0: [122 125 131 102 131 152 137  85 103 110 116 134]
1: [114 138 105 108 105 119 136 113 127 116 117 137]
2: [128  96 197 148 157  90 152 174 165  94 130 143]
3: [157 126 108 122 102 156 136 128 122 107 122 128]
4: [ 93 118 146 141 157  90 127 111 161 139 149 126]
5: [ 87 139 178 111 157 136 132 145 166 124 146 140]
6: [110 125 130 106 140 115 111 131 133 160 136 145]
7: [133 107 104  96 169 135 120 117  99 121 153  91]
8: [139 115 121 135 103 103 146 191 191 116 103 133]
9: [153 147 113 118 104 143 129 112 104 114 130 120]
10: [102 132 150 172 108 105 117 137 144 114 141 107]
11: [162 125 100 130 118 134 117 176 131 124 108 127]
12: [136 119 149 105 161 109 119 177 155 118 104 155]
13: [137 128 150 159  92 170 133 148 150 103 122 109]
14: [ 15 134 224 149  99  69 145 181 184 113 188 120]
15: [ 95 109 232 139 179 113  98 201 157  82  82 202]
16: [134 134 163 149 109 148 142 111 135 120 114 141]
17: [ 82 144 152 159 113  78 135 138 177 152 144 152]
18: [100 109 103 117 121 132 131 148 149 109  99 137]
19: [106 110 113 107 116 127 137 151 155 113 106 133]
20: [218 165  41 156 173 127 131 107  48 191  92  67]
21: [ 70 155 188 150 104 110 101 121 150 146 125 130]
22: [134 129 163 154  85 129 131 115 123 134 121 143]
23: [116 131 125 126 133 116 114 120 126 129 136 127]
24: [105 109 136 105 115  84 118 102 102 123 141 147]
25: [175  91 193 130 153  99  98 136 117 134  82  87]
26: [137 130 164 118 145 136 153  82  95 147 119 109]
27: [ 80 166 141 151 105  95 136 101 143 114 131 142]
28: [146 122 146 134 113 130 133  90  99 150 137  86]
29: [139 103 130 123 142 146 110 110 127 140 139  98]
30: [105 105 106 104 115 139 138 139 146 121 129 140]
31: [ 86 142 163 124 113 102 116 105 124 143 134 173]
32: [115 146 135 113 115 113 145 142 135 105 118 135]
33: [101 144 124 149 102  78 120 133 164 134 156 128]
34: [112 119 143 149 116 154 158 106 148 128 123  87]
35: [116 120 160 109 150 165 113 120 121 131 127 121]
36: [154 100 102 136  90 147 133 140 138 105 146 132]
37: [107 187 160 177 137 110 155  52 122  97 158 109]
38: [170 115 109 100 133 127 137 143 100 144 113 108]
39: [123 117 143 145 149  95  99 141 112 117 142 116]
40: [133 134  99 131 113 114 131 159 142 118 136 129]
41: [142 116 105 101 139 118 130 124 105 163 122 145]
42: [133 103 127 154 136 120 122  88  93 131 157 121]
43: [160 117 107 112 154 135 131 129 122 118 128 129]
44: [146 139 134 116 140 141 143 108 114 128 120 113]
45: [ 99 168 174 160 150 123  96 131 136 145 155 118]
46: [142 102 157 131  98 137 123 171 142 147 123 138]
47: [ 46 135 129 157  54 161 200  68  97 108 178 142]
48: [121 123 146 122 140 106 139 132 120 116 152  89]
49: [121 140 149 145 108 118 125 114 129 149 121 148]
50: [163 128 131 152  87 133 145 141 148 118 110 102]
51: [127 104 110 127 154 111 111 120 107 105 118 116]
52: [ 93 155 129 136  92 145 116  94 117 112 127 142]
53: [ 95 126 157 165 128  85 113 119 131 105 156 128]
54: [ 99 113  92 106 153  93 104 104  83 119 139 132]
55: [116 132 123  99 146 139 122 110 115 127 143 131]
56: [134 112 111 133 113 146 124 120 122 113 150 100]
57: [146 134 119 162 126 163 123 109 124 126 144 110]
58: [118 108 172  90 184 131 125 155 145 145 119 136]
59: [ 98 119 156 138 170 125 117 106 122 131 143 107]
60: [123 132 143 113 139 141 140  91  95 113  98 140]
61: [127 146 137 123 147 121 110 138 133 153 129 150]
62: [255  42  87 145 220  91  46 144  20 142  63 158]
63: [111 121 166 183 118 109 117 138 171 150 126 113]
64: [ 92 127 133 158 106 184 133 108 179  64 134 145]
65: [140 141 131 120 134 159 152 121 135 109 118 117]
66: [110 134 117 112 156 162 135 120 157  94 125 164]
67: [156 103 169 132 143 138 129 105 102 158 130 114]
68: [ 72 113 158 135 128 116 136 157 162 119 139 151]
69: [156 117 154 132 162 147 132  86 114 148 144 127]
70: [131 113 148 121 160 112 122  90  97 109 145 134]
71: [110 152 167 173  97  78 106  91  92 153 163 117]
72: [125 152 142 182 122 115 103  99 110 115 141 149]
73: [ 36 163  83  96  39  89 215 133 177 154 153  76]
74: [147 147 173 119 152 131 154  67  98 144 132 112]
75: [158  76 164 156 153 124 114 148 125 154 150 101]
76: [109 124 137  83 130 165 130 145 138 142 117 124]
77: [142 144 127 130 119 166 141 119 158 127 136 126]
78: [150 118 126 117 109 142 149 123 127 111 124 133]
79: [122 128 121 149 109 150 135 125 128 136 133  94]
80: [113 135 133 132 142  99 115 115 123 109 152 116]
81: [133 129 164 185 129  94 102 151 140 114 134  91]
82: [109 139 110 112 114 126 136 108 118 120 124 149]
83: [136 146 166 143 194 115  79  92  72 152 108 132]
84: [121 126 140 116 150 114 132 134 136 128 112 122]
85: [112 133 155 139 162 127 127 105 134 133 144 108]
86: [116 136 135  94 123 108 154 116 121 134 102 145]
87: [139 133  97  90  99 112 125 158  90 121  95 140]
88: [135 106 107 125 130 116 133 161 171 122 128 106]
89: [112 108 103 109 148 109 114 136 123 147 162  91]
90: [137 138 114 125 119 120 142 121 123 149 145 104]
91: [135 113  94  82 127 122 128 168 126 127 100 150]
92: [139 113 134 125 140  90 128 151 117 134 127 108]
93: [154 201  88 128  71 129 221 142 207 105 162  82]
94: [ 95 158 172 143 174  97  81 107 114 130 173 124]
95: [ 88 137 144 123 134 111 119  69 111 133 155 158]
96: [149 107 136 131 141 148 125 127 129 140 135 104]
97: [132 134  89 131 123 122 135 155 148 106 136 125]
98: [102 153 122 194 116 145 125 125 201 130 119 132]
99: [147 100  97  89 128 166 147 113 124  97 110 108]
100: [ 97 150 149 150 108  91 132 128 152 113 141 137]
101: [143 121 184 165 118 117 130 130 135 129 130 116]
102: [175 102 104 128 189  88 112  13 121 121 153  85]
103: [143 112 100 126 119 136 116 135 120 129 148  95]
104: [102 152 173 187 110  98 114 107 124 122 148 102]
105: [107 113 157 178 145  95  74 174 131 114 101 164]
106: [123 130 113 134  99 112 123 162 151 136 130 145]
107: [ 91 117 166 155 141 114  88 148 124 108 145 138]
108: [110 165 129 145 101 128 120  66  87 149 121 168]
109: [125 106  80 118  91 110 168 136 147 136 147 108]
110: [160  86  66 110 107 168 133 171 142  83 106 144]
111: [120 138 105 126 105  75 106 146 104 138 146 144]

[160 128 139 157  92 136 145 139 148 127 118 102] 50
[115 134 137 152 134 142 116  84  99 121 159 110] 42
[132 133  96 128 110 136 126 160 159 139 123 163] 106
[117 109 105 101 158 114 116 131 122 144 158  95] 89
[115 122 139 152 120 162 147 108 159 129 124  85] 34
[103 149 107 170 118 146 141 123 214 125 118 146] 98
[114 133 136 147 124 149 139  90 143 103 137  96] 34
[126 136 184 114 207 108 103 152 111 153 133 135] 58
[105 128 135  94 135 155 124 127 139 141 119 122] 76
[142  89 141 110 147 158 154 127 148 146 116  85] 96
[140 111 106 115 119 125 126 123 111 152 116 153] 41
[121 125 123 141 110 152 144 121 143 133 131  89] 79
[148 134 120 151 129 171 125 104 135 120 148 107] 57
[140 136 140 110 137 141 138 109 107 131 119 111] 44
[174 230  59  94 129 187 226 141 178 200 123  60] 93
[103 147 143 118 116 122 135 142 133 104 116 138] 32
[116 124 112 101 153 139 132 106 110 137 154 128] 55
[132 112  98 118 160 117 128 132 110 112 108 118] 51
[125 123 100 138 102 105 126 179 156 145 124 139] 106
[208  53 123 185 228 120   0 151  79 181 151 156] 62
[124 133 128 142 114 158 160 132 179 109 112 131] 77
[167  96  90 102 124 151 128 158 112 155 118 105] 38
[113 105 143 194 148  93  74 167 137 119 103 160] 105
[151  87 144 103 161 146 150 141 153 143 125  87] 96
[ 89 114 158 137 148  96  97 185 175 147 136 155] 68
[126 101 111  82 161 157 136 112  97 129 133  90] 7
[ 71 130 211 174 105 150  82 212 119 143 100 179] 105
[158 114 134 137 124 112 130 147 116 138 146 148] 92
[150  98 116 109 136 132 112 102  80 154 115 153] 41
[153 159  52 109 134  82  80 223  21 160  98 141] 87
[ 98 110 154 120 131 161 107 113 151 133 134 137] 35
[140 126 123 138 113 115 108 125 101 126 127 140] 23
[151 202  36  59  71 144 192 110 165 107 152  61] 93
[110 138 125 134 161  99 109 129 123 122 148 119] 80
[162 189  74 124  82 123 215 146 202 112 157  77] 93
[135 122 117 122 106 146 149 118 133 118 116 140] 78
[126 109 154 129 126 134 110 146 152 140 142 103] 96
[160 127 118 102 144 126 145 140  94 142 109 106] 38
[135 134 118 134 121 115 122 139 107 124 115 135] 23
[143 117 181 172 116 113 135 132 142 130 127 113] 101
[113 157 113 129 102 133 147  93 155 161 154 120] 90
[145 128 131 123 100 119 143 127 112 141 118 109] 90
[128 117 141 125 120 121 119 180 145 105 114  92] 88
[119 145 143 121 110 114 134 145 132 105 107 146] 32
[118 127 144 127 131 121 123 114 132 121 127 119] 23
[160 199  82 177 128  97 168 121 142 128  68  96] 50
[110 132 139 143 124 116 120 100 106 121 151 102] 80
[114 149 146 117 116 111 147 136 143 108 117 140] 32
[123 136 100 117 130 140 123  96 118 144 120 159] 82
[121 167 104  78 148 140 176 123 150 107 129  86] 65
[157 123  85 135 125 111  92 199  82 130  97 124] 11
[167  96 105 106 134 135 113 129  80 127 126 100] 38
[119 114 117 121 117 148 122 125 116 112 137 113] 56
[108 130 136 101 141 121 113 136 127 162 136 149] 6
[125 138  97 134 116 139 116  78  91 113 140 117] 9
[172 107  85 109 132 145 131 153 121 163 123 113] 38
[219 204  17 111 200 222 155 134 139 223 111 103] 20
[118 185 159 145 125  99 146  88 120 118 145 106] 37
[113 153 162 150 134 102 148 115 163 125 140 135] 100
[136 154 132 180 121 108 107 105 115 106 144 158] 72
[133 110 127 128  94 145 137 123 154 122 118 142] 78
[134  65  89  68 106 177 128 191 135  87 123 150] 110
[ 98 117 154 135 145  98 102 182 180 139 148 153] 68
[105 139 154 130 121 136 125  69  99 144 148 129] 95
[130  99 123 127 146 110 114 132 128 133 157 102] 89
[160  95 154 133 184 124  60 179  40 135 113 172] 83
[ 59 145  95 163  31 186 166  68 141  98 149 159] 47
[104 129 148 171 104 101 116 145 143 113 138 110] 10
[122 130 144 106 143 127 145 152 158 158 112 102] 84
[101 105 170 119 136 154 107 119 142 131 136 145] 35
[145 138 129 173 129 108 119 136 118 135  87 136] 49
[128 133 160 151 192 108  65  96  78 158 104 120] 83
[177 110  87 110 126 151 130 134 108 157 124 105] 38
[103 148  91 127 135 132  96  80  85 141 131 191] 108
[103 153 116 125 101 140 121  94 110 121 130 124] 52
[ 88 143 183 110 156 142 127 136 173 133 140 150] 5
[143 117  98  79 115 110 148 161 126 158  97 141] 91
[116 133 129  99 121 114 135 118 118 128 102 140] 86
[ 99 155 150 149  81 113 121 145 141 107 139 137] 100
[153 127 153 155 130 168 120  90 108 112 124 118] 57
[134 134 120 126 118 112 111 140 102 122 116 132] 23
[150 119 142 133 110 129 121 148 119 145 136 143] 46
[130  95 117 127 152 111 122 131 137 141 154 110] 89
[150 197  75 130  72 122 214 132 200 102 163  88] 93
[157  81 111  90 156 131  89 130  66 156 129 149] 41
[ 98 142 154 162  98  93 129 128 160 110 141 140] 100
[ 85 154 149 160 113  72 131 147 179 146 136 159] 17
[156  82  68 110 106 163 132 172 139  87 103 133] 110
[112 112 160 186 128 115 121 130 164 151 126 123] 63
[119 130 150 122 177  87 119 109 107 123 133 150] 70
[126 107  97 131 149 126 120 116 103 113 114 110] 51
[139 134 102 131 101 133 135 157 175 128 116 166] 106
[117 155 168 169  88  97 107 100  91  86 131 141] 72
[145 143 126 142 131 160 132 112 150 128 128 142] 77
[116 138 160 159  99  94 104  83  90 146 155 119] 71
[ 95 134 158 168 133  87 123 116 127 103 150 134] 53
[175 102 104 102 129 119 113 160  91 111 126 117] 38
[114 133 159 158 133 124 111 102 125 113 133 139] 72
[114 130 134 111 148 121 145 150 150 151 107 105] 84
[158 197  77 135  73 124 213 153 198 106 160  93] 93
[131 113 144 126 139 100 122 147 115 122 129 119] 92
[223 161  57 144 171 130 129 110  52 195  95  70] 20
[ 97 147 105 182 101 144 134 132 208 128 126 161] 98
[110 118 172 185 122 113 129 136 156 148 138 123] 63
[135 116 156 137 119 157 140  99 129 123 125 139] 16
[141 106 142 120 129  90 112 143 112 118 134 106] 92
[117 110 184 102 176 130 126 157 148 135 116 125] 58
[172 250  46  89 186 145 198 118 142 201  71  73] 20
[139 125 159 101 122 110 134 162 111 110 120 142] 32
[114 110  99  92 146 110 130 133 134 142 153  92] 89
[106 144 109 180 116 142 137 128 198 131 116 142] 98
[ 17 130 225 155 101  64 145 176 185 118 187 133] 14
[ 98 186 157 169 136 109 170  64 130  86 156 102] 37
[106 113 165 120 158 175 112 128 125 133 119 115] 35
[148 140 148 123 147 137 138 107 105 132 130 107] 44
[173 139 103 115 133 123 121 146  76 135 126 130] 38
[143 112 113 103 172 139 120 122 105 123 142  92] 7
[121 113 123  90 124  97 127 111 106 131 152 149] 24
[ 46 134 133 161  45 154 191  59  98 102 173 135] 47
[125 116 149  99 169 110 110 170 148 127 105 154] 12
[128 119 166 134 143  95 103 137  90 131 126 127] 39
[154  83 112  82 158 135  86 134  71 150 116 146] 41
[129 159 168 149 130 140 121  46  84 161 157 119] 74
[ 89 146 155 125 144 126 147 105 133 126 137 120] 85
[159 155  55 104 130  89  78 238  16 154 100 145] 87
[135 108 107 107 129 122 128 118 106 154 114 149] 41
[130 132 138 115 143 139 133  91  83 103  99 144] 60
[181  88  96  79 126 134 155 182 142 141 104 138] 91
[103 128 138 145 133 115 111 135 128 111 126 134] 23
[151 114 110 116 161 131 132 141 119 128 132 124] 43
[ 78 173 150 152 120  92 123  95 133 111 132 137] 27
[102 152 175 186 111 103 113 110 125 119 149 103] 104
[ 39 166  92  98  33  95 212 123 165 146 147  71] 73
